In the rows, zero is written as 128.
Named turns come first, each shown by rows before and after it. Which turns, in which order, take the first row of each pair that follows to the second? Write the first one first, as in the answered first pair.
turn k528:
[134 123 129 113 129 133 135 109] -> [143 115 132 109 126 126 129 123]
[ 93 123 116 106 149 122 112 120] -> [121 125 112 105 149 123  99 148]
[117 106 122  81  89 114 105 147] -> [141 161  90  94 110 161 117 138]
[191 134 130  91 130 132 128 138] -> [136 141 132  96 132 142 162  72]
turn k812:
[113  91 153 123 140  79 102 156] -> [142  91 143 107 156  97  93 156]
[113 142 114 109 106 116 109 167] -> [ 97 141 120 144 142  99 109 154]
[117 109 123 131 161 121 116 111] -> [139 111 117  94 129 141 114 125]
turn k804:
[107  86 154 121 104  99 124 155] -> [113  90 134  77 110 127 114 146]
[ 84 135 137 139 135 140 159  57] -> [ 95 137 159 157  88 127 172  84]
[165  72 161 107 126 107 120 125] -> [163  72 152  95 140 115 117 118]
[133 130 126 156 136 111 125 162] -> [147 136 117 122 115 133 121 168]
turn k190:
[ 95  98 134 123 138  94 115 126] -> [ 94 102 124 112 151 106 113 115]
[125 124 166 120 124 122 144 107] -> [111 134 162 133 130 120 145 105]
[132 150 129 100  58 138 132 169] -> [ 88 184 109 132  86 139 133 160]
[172 146 119 144 121 159 132 119] -> [169 146 131 161 108 144 134 132]
Then:
Each pair is two turns apart.
[138 132 111  84  79 130 107 163] -> [103 153 106 169 160 104 104 152] | k190 k812
[105 115 160 149  89 123 148 130] -> [159 114 162 155 103 134 143 143] | k812 k804
[132 132  94  92  94 140 125 140] -> [108 133  81  98 130 139 115 127] | k190 k804
[135 111 115  95 152 141 109 129] -> [110 113 143 156 156 109 128 119] | k528 k804
[126 158 122 146 160 153 152 114] -> [100 107 151 101 103 121 150 117] | k812 k528
[155 159 117 194 133 111 127 153] -> [210 123 121 128 125 137 119 140] | k190 k190
[135 107 144 172 144 124 129 130] -> [165 106 127 132 152 151 118 129] | k812 k804
[ 79 178 120 174  95 135 164 121] -> [ 61 167  81 134 159 139 122 119] | k528 k190
[131 125 134  73 175 154 134  60] -> [201 118 154  94 163 151 133  95] | k804 k812
[126 115 110 120 169 100 104 147] -> [118 156  89  98 140 151 132 119] | k812 k528
[ 96 124 148 144 106 101 146 128] -> [162 105 144 134 163 119 125 123] | k812 k190
[105 117 126  87  74 132 124 148] -> [ 99 146  90 116 171 154 113 114] | k528 k804
[ 83 131 122 137 144 109 128 130] -> [132 111 116  88 148 131 113 133] | k190 k528
[163  76 162 137 112  95 122 147] -> [120 132 125 188 157  97 111 159] | k190 k528
[122 168 119 167 143 146 147 138] -> [144 139 128 159 175 145 142 114] | k190 k804
[108 128 132 176 145 111 135 145] -> [136 131 105 128 176 153 123 122] | k528 k190
[133 139  98  80  83 146 111 167] -> [112 155 105 160 118 106 105 189] | k812 k528
[139 168 137 166 107 148 173 125] -> [140 166 125 154 147 162 167 100] | k190 k804
[117 135 117 101 130 142 130 136] -> [105 139 126 127 119 124 134 149] | k190 k190
[148 182  82  85 130 205 144 106] -> [140 154 139 110  56 176 188  92] | k190 k528
[128  99 141 126 148 134 126 103] -> [140  98 151 120 106 129 129 126] | k190 k804
[154 116 173 152 102 116  95 144] -> [166 115 167 149 116 124  90 141] | k812 k812
[120 154  74 124 139 154 145 131] -> [141 128  93  91  98 152 149 136] | k812 k190
[137 109 149 115  90 110 138 150] -> [118 160 133 158 107 131 160 135] | k528 k812
[ 98 162 130  98 141 164 124  92] -> [151 165 122  95 145 165  98 147] | k528 k528
[206 128 167 151  75  97 128 153] -> [204 140 127  74  72 143 117 135] | k812 k804
[153 129 139 178 100 115 135 159] -> [146 165  88 129 119 169 127 140] | k190 k812
[146 113 133 115 126 117 107 151] -> [117 153 119 119 109 149 135 117] | k528 k812
[135 144 151 130 141 115 147  99] -> [147 145 157 131 120 109 146 119] | k812 k190
[103 107 163 129  57  95 145 150] -> [ 43 109 133 121 128 102 135  98] | k804 k812
[ 96 107 119 173 249  82  73 137] -> [137 232 115 227 129 166 160 144] | k804 k528
[124  85 129  99 111  87  87 180] -> [ 92  86 122  97 124  86  86 163] | k804 k812
[143 130 144 126 111 151 165  86] -> [133 128 151 141 113 140 167  85] | k812 k190
[102 139 114 134 151 124 114 136] -> [120 143 118 115 106 134 119 156] | k804 k804
[138 156 110  80 128 163 133 110] -> [167 106 147  95 152 132 133  98] | k804 k190
[116 129 136 103  91 135 119  99] -> [114 130 138 153 154 119 113  92] | k190 k812
[166 116 145 121 109 146 147 115] -> [149 112 147 149 149 128 145 100] | k804 k804
[109  90 128 118 100  67 104 155] -> [145 163  66  92 128 156 110 135] | k804 k528
[146 176 100 133 114 150 103 158] -> [ 79 157 126 154  93 110 121 135] | k812 k528
[130 134 118  72 102 118 134 126] -> [103 127 119  89 143 108 138  93] | k812 k190
[148 138 129 114  92 139 119 168] -> [100 156 124 153 138 146 144 100] | k528 k812
[160 138 121 114 149 143 113 146] -> [157 136 141 151 137 118 121 157] | k804 k804
[139  88 183 183 133  79 147 135] -> [184 133 103  72 149 186 125 121] | k190 k812
[102 153 115 132 110 129 136 138] -> [138 151 104 115 137 147 124 138] | k812 k812
[158 177 125 140  78 132 137 160] -> [102 166 113  97  92 152 152  88] | k528 k804
[ 94 171  88 125 166 145 116 137] -> [137 146  93  92 171 167 119 116] | k804 k190
[190 154 139 139 105 132 127 157] -> [165 151 147 184 145 109 129 141] | k812 k812
[196 110 134  91 149 155 121 119] -> [154 102 149 142 191 125 131  85] | k804 k528
[112 132 118 107 102 129 133 114] -> [126 110 125 101 114 123 128 106] | k804 k190
[139 133 120 120 176 157 125  72] -> [140  78 150  81 121 113 107 112] | k528 k812
[150 120 131 126 141 139 130 127] -> [134 120 136 137 146 134 138 116] | k804 k528
[170  91 169 147 102 129 140 116] -> [133 115 165 181  93 108 141 139] | k804 k190
[ 75 158  95  89 148 150 116 123] -> [102 136 130 155 148  89 100 184] | k804 k528
[129 112 125 138 113 132 130 139] -> [123 113 115 123 123 145 130 125] | k804 k528
[119 145  99 151 125 117 137 129] -> [155 115 116 124 101 118 135 136] | k190 k190
[168 126 139 169 170 109 103 165] -> [123 130 155 164  91  90 123 180] | k812 k812
[157  96 131 103 168 131 116  99] -> [ 87 130 142 143  87  99 138 136] | k812 k190
[152 146 137  98  84 153 165  99] -> [133 155 144 179 154 117 159  95] | k190 k812
[113 138 109 135 145 144 117 152] -> [129 137 114 138 141 144 116 160] | k804 k812
[134 124 133 116 131 107 117 174] -> [159 134 129  93 123 151 141 134] | k528 k190
[106 150 109 168 174 105 118 154] -> [135 114 103  88 184 139 111 111] | k528 k190
[121 124 159 174 124 127 173  79] -> [166 111 162 124  66 130 156 131] | k804 k528
[169 120 148 104  84 149 168  92] -> [169 115 147 150 160 137 160  71] | k812 k812
[119 137 111 128 152 133 108 132] -> [108 125 135 144 119 107 119 138] | k528 k804
[164  81 139 109 177 139 123  83] -> [196  80 161 116 117 130 133 119] | k804 k812
[ 96 136 128 142 170 126 106 120] -> [134 101 164 135 121 104 110 150] | k190 k190
[112 116 125  99  94 121 125 124] -> [104 112 114 101 142 124 115 104] | k804 k812
[126 128 126 146  88 126 151 113] -> [143 140 117 150  94 139 150 122] | k528 k528
[175 109 139 128 143 133 118 151] -> [139 113 117  79 130 152 116 132] | k812 k804
[145 167 120 167  78 139 155 131] -> [130 177  96 162 135 157 147  98] | k190 k804
[138 115 131 113 112 136 135 122] -> [128 130 133 144 105 126 140 137] | k528 k190
[183 130 154 159  76 145 151 131] -> [164 107 168 154  68 125 153 124] | k528 k528
[123 146 134 151 151 112 107 150] -> [144 149 128 129 136 128 101 163] | k812 k190
[137 141 114 113 142 137  96 152] -> [137 141 121 111 123 133  98 160] | k804 k812
[123 125 126 144 134 129 102 100] -> [140 113 139 140 119 124 104 106] | k190 k804
[150 124 159 156 110 124 163 116] -> [171 124 153 139 110 139 157 118] | k812 k812
[101 167 101 154 145 141 123 119] -> [135 108 117 124 175 118  90 131] | k528 k812
[114 121 110 138 114 148 173  82] -> [168  84 129 121  90 124 147 137] | k190 k528
[ 91 118 113  92 176 152 109  48] -> [120  56 186 124 114  85 119  82] | k190 k812
[125 141 104 132 155 133 114 129] -> [133 137 115 115 103 129 120 151] | k812 k190
[103  96 140 150 155 116 127 103] -> [156 111 129 119 103 132 110 168] | k528 k812
[129 141 111 113 150 133 130 131] -> [123 137 120 104 111 125 136 141] | k812 k190
[112 120 143 134 169 128 137  76] -> [104 147 138 152 153 135 149  80] | k804 k190
[ 94 117 131 152 144 113 157  62] -> [177 126 142 151  75 113 140 160] | k804 k528
[163 164 109 151 120 163 142 133] -> [132 163 118 183 129 143 150 126] | k812 k812
[140 100 161 151  85  94 132 161] -> [147 116 103  81 160 166 117  99] | k190 k190
[140 133 133 147  94 135 147 146] -> [127 122 138 172 129 118 145 131] | k812 k528
[124 132 115 148 123 112 107 177] -> [106 160 109 158 108 138 138 144] | k528 k804
[102 146 142 174 107 125 164 121] -> [109 143 137 171 138 139 163  98] | k190 k804
[110 103 128 134 154 124 114  99] -> [131 102 146 137  97 111 117 141] | k812 k190
[118 151 134 145 109 128 156 128] -> [104 153 124 141 132 132 153 112] | k804 k812
[173 123 154 168 132 118 136 142] -> [111 111 153 169 151 100 138 111] | k190 k528
[ 47 131 106 148 179 103  92 133] -> [108 133 124 153 117  89  83 214] | k528 k804
[109 103 160 107 126 108 138 114] -> [164 122 139 112 164 133 121 133] | k812 k528
[ 98  97 172 130 111  71  84 178] -> [117 144  99  74 177 153  63 151] | k190 k812
[ 80 127 117  97 103 114 124 141] -> [ 84 150 114 142 128 104 118 159] | k528 k812
[ 79 179 111 149 117 142 153 124] -> [108 177 102 157 167 151 142 117] | k804 k812
[139 109 140 105 117 116 122 151] -> [109 108 135  98 119 114 121 139] | k804 k812
[ 83 125 104  99 115 130  95 145] -> [105 124  97 100 155 139  86 138] | k812 k812
[165 118 122 144 140 131 121 134] -> [133 143 118 137 102 149 147 114] | k812 k528
[155 103 152 135 141 105 129 104] -> [135 120 134 140 167 115 128  90] | k190 k190
[ 87 137 100 102 129 122 103 158] -> [ 77 145 107 141 145 109 111 151] | k528 k804
[129 130 140 145 130 146 110 149] -> [139 125 137 130 133 153 108 144] | k190 k190
[164 142 143 142 104 155 162 112] -> [159 140 144 163 132 148 159 104] | k812 k812
[129 157 108 117 106 147 117 146] -> [126 156 114 123 100 138 120 152] | k190 k190
[142 139 115 160 132  88  83 186] -> [137 159  87 142 160 116  78 170] | k812 k190
[158  78 133 136 149 102 121 130] -> [156 129 111 110  82 153 150 130] | k528 k812
[106 119 138 141  82 116 143 119] -> [129 133 132 179 116 107 127 146] | k528 k812
[140 121 100  42 121 168 109 119] -> [ 51 177 103 158 124 115 123 151] | k190 k190
[133 124 155 147 134 112 117 143] -> [136 126 130 102 149 141 108 127] | k804 k804
[ 76 151 121 132 144 128 112 145] -> [ 92 156 115 132 147 131 109 156] | k528 k528
[ 60 139 112 165 162 119 157  59] -> [100 144 100  70  59 162 159  96] | k812 k812
[155 147 119  98 117 164 138  97] -> [139 142 155 174 115 116 152 109] | k804 k804
[ 85 134 120 158 119  84 102 173] -> [ 80 114  96  96 159 112  86 129] | k190 k528
[136 114 150 157 128 152 173  94] -> [156  90 161 132  97 136 158 130] | k804 k528
[159 126 142 148 138 132 124 117] -> [164 133 138 131 111 143 124 130] | k190 k812
[164 132 129 132 109 136 136 130] -> [143 153 110 137 134 146 134 115] | k190 k190
[117 133 125 123  82 141 116 151] -> [ 92 132 122 127  96 132 113 146] | k190 k528
[ 59 113 154 122  71  91 137 152] -> [154  75 144 110 206 119 104 110] | k812 k190
[176 128 123 150 156 135 126 137] -> [168 132 130 134  93 133 135 159] | k190 k812
[ 79 120  99  77 121 120  97 150] -> [130 123 110  79  95 126  97 181] | k528 k190
[148  76 139 116 102 107 125 148] -> [156 118  95 136 175 138 108 145] | k190 k812
[134 125 132 158 151 100  99 178] -> [114 130 137 153 113  96 108 186] | k804 k812
[138 111 107 121 144 156 138 132] -> [115  93 118 115 129 142 143 121] | k528 k812
[162 122 141 148  79 134 141 150] -> [137 141 133 181 125 145 160 103] | k528 k812
[192 137 163 165 142 145 166 103] -> [175 109 172 107  90 142 169  97] | k528 k804
[125 128  98 122 157 121  82 175] -> [132 114 111 134 160 109  83 175] | k190 k804
[117 144 132 155 161 135 117 113] -> [134 141 129 145 169 142 112 113] | k812 k804
[108 133 113  59  84 149 100 158] -> [ 97 112 107  92 177 119  71 153] | k804 k528
[117 129 119 127 137 118 146 106] -> [145 128 127 134 116 110 138 146] | k804 k528
[131 123 133 127 144 133 119 118] -> [142 116 140 123 127 128 118 128] | k190 k804
[103 133 129 133 123  94 111 172] -> [122 174 101 133 142 142 123 154] | k528 k812
[104 146 122 149  99 118 114 172] -> [ 79 145 106 105 106 142 117 132] | k804 k528
[ 63 149  97 118 119 130 111 127] -> [105 112 134 106  70 110 112 154] | k190 k190
[119 127 116 104 108 131 125 140] -> [132 125 112 123 158 132 118 129] | k812 k812
[ 89 103 137 106  66 125 160 104] -> [ 81 101 115 111 156 135 143  68] | k804 k812
[ 56 114 130 113 127  81 100 143] -> [ 79 110 109  73 158 116  90 119] | k190 k812
[159 168 142 181 138 110 143 158] -> [159 170 142 160  96 115 148 170] | k812 k812
